These views show one set of named points, seen from different sides, and a view may be mirrored.
A view may leave some points out. In some views, one point has been moved. Which views, in the order they come, and which point in each? Write none if no view has one.
Scene 1:
panel a:
  valer [-49 -38  14 -24  -4   5]
  fep [  4   1   3 -23  -7 -13]
  bipe [-32 -21  19 -32  -6   1]
  kemi [-30 -23   2  -9  -3  -8]
  kare [-29 -15  20 -35  -8   0]
  gine [-54 -13 -14  -1 -15 -19]
  lenib [-32  -2   5 -14 -12 -15]
  Bilu [-50 -11 -13 -25 -21 -12]
  Doloz [-22 -16  12 -18  -3  -6]
  Buvag [-54 -40  -7 -23  -9   1]
  Dusu [-16 -10  -7 -29 -12  -8]
  rek [-14 -12   2 -19  -5  -9]
panel b:
  kemi [-48   4  30  58  62 -37]
  bipe [-40  11   9  55  46 -28]
  valer [-46  20  12  77  51 -31]
  lenib [-52   8  29  39  51 -47]
  Buvag [-43  17  26  87  49 -45]
  Doloz [-45   4  21  47  57 -30]
  mebu [-24   5  20  84  42 -35]
  rek [-38  -5  29  43  56 -34]
panel c:
  Bilu [-25 -41 -34   5 -59 -35]
  valer [-31 -75 -28  12 -61  -8]
  Buvag [-24 -65 -23  21 -50 -19]
  fep [-54 -64 -74 -16 -50 -41]
  rek [-44 -67 -58  -8 -48 -33]
  lenib [-33 -55 -47 -18 -57 -32]
  Doloz [-31 -64 -37   8 -49 -27]
  bipe [-43 -71 -47   3 -68 -14]
  kare [-45 -67 -51   0 -72 -16]
  gine [-13 -47 -25 -10 -44 -37]
  Dusu [-45 -58 -59   2 -51 -38]
panel d:
  Bilu [-53 -16  55  -9 -21  13]
  gine [-57 -31  49 -23 -20  28]
  valer [-32  -5  54 -17 -22 -12]
  Dusu [-31 -19  34  10 -25  13]
  fep [-23 -19  12  17 -16  20]
  kare [-22  -7  32 -10 -16  -6]
  Buvag [-35 -27  61 -27 -37   0]
  bipe [-21 -10  35 -15 -20  -6]
  lenib [-41 -18  30 -11 -11  19]
  Doloz [-23 -21  26 -12 -19   9]
  kemi [-29 -30  33 -17 -26  15]
  mebu [-23 -21  59  -8 -44 -10]
panel e:
  fep [ -5 -12 -47  35  29 -18]
  kare [-19 -11 -31  48  -7 -13]
  Bilu [  5  -3 -22  64   3  16]
  valer [-19 -18 -35  52 -26  13]
  Dusu [ -6 -12 -32  41  18   0]
  kemi [ -5 -16 -51  48  -2  10]
  lenib [  3  -4 -45  59   7  -4]
  mebu [-22 -23 -18  38 -10  23]
  Doloz [-10 -14 -48  46   0  -5]
  Buvag [-10 -18 -29  54 -19  31]
  rek [ -7 -15 -46  41  13  -4]
panel f:
  valer [35 12 10 25 19 20]
  mebu [31 -2  5 15 28 -3]
  kare [ 6 10  0 22 28 27]
  lenib [ 0 17 -3  6  0 28]
  Bilu [ 8 12 -4 18 -7  1]
  kemi [20 12  5 -1  7 26]
  Doloz [10 11  2  4 18 33]
  bipe [13 10  2 21 27 26]
  fep [-15   4  -8 -16  22  32]
  Dusu [-1  3 -5 -4 16 14]
  gine [ 18  20   2   6 -24  12]
Views that do not fit: panel c, panel d
  panel c moved: Doloz
  panel d moved: valer
Scene 2:
panel a:
  Fosa [-21  30 -23  29 -35  -6 -21 -24 -41 -50]
  Nutop [-11  14 -25  32   1   6  -4 -25 -37 -36]
  Rel [-26  16 -32  18 -11  20 -16 -26 -28 -45]
  fetaz [-25  37 -21  28 -31  21 -13 -24 -39 -44]
  Nefo [-25  22 -38  32 -30   7 -15 -32 -35 -45]
  nilu [ -7  12 -44  24 -25  11 -13 -35 -45 -38]
panel b:
  nilu [ 30 -44 -33 -38 -43  -2  33   1   1   9]
  vis [ 34 -54 -23 -23 -37   5  34  13 -25  16]
  Nefo [ 45 -49 -37 -30 -34  -5  26   8 -15  11]
  Nutop [ 35 -66 -21 -44 -29 -16  24  22   3  -1]
  Rel [ 39 -67 -24 -41 -34 -14  23  15  -7  10]
  Fosa [ 33 -41 -45 -27 -34   0  18  22 -24  10]
panel c:
  vis [ -1  36   5  21 -38  23  -1 -38  19  50]
  Rel [ 10  44  18  30 -29  10 -13 -41   4  34]
  Nutop [  8  42  13  24 -24 -21 -17 -36   9  36]
  nilu [ 10  36  -1   7 -36   0  -3 -33   0  37]
  fetaz [  0  41   8  35 -43  11 -11 -39  11  60]
  Nefo [  0  39   7  17 -45  10 -16 -32  10  41]
  Fosa [  4  22   7  24 -49   7 -19 -27  20  52]
panel d:
  nilu [-19  11  20 -45   2 -22  15  23  -8   3]
  Nefo [-15  -2  19 -29  15 -26   9  19  -4  12]
  vis [-13  10   6 -32   9 -19  14  15  -6   4]
  Fosa [ -4   0  10 -26  18 -39  -3  26  -8   5]
  fetaz [ -3   2   8 -26  11 -17  -6  26  -2  23]
panel e:
  Nutop [ 77 -48  32  16 -32  91  16  53  12 -24]
  Rel [ 89 -47  21  24 -36  75  10  58  34 -17]
  nilu [ 81 -35   2  21 -25  91  10  53  18 -11]
  Fosa [ 66 -32  15  45 -41  75   1  43  18 -11]
  vis [ 78 -41  -6  33 -43  63   6  49  24 -16]
Views that do not fit: panel b, panel d
  panel b moved: Nutop
  panel d moved: vis
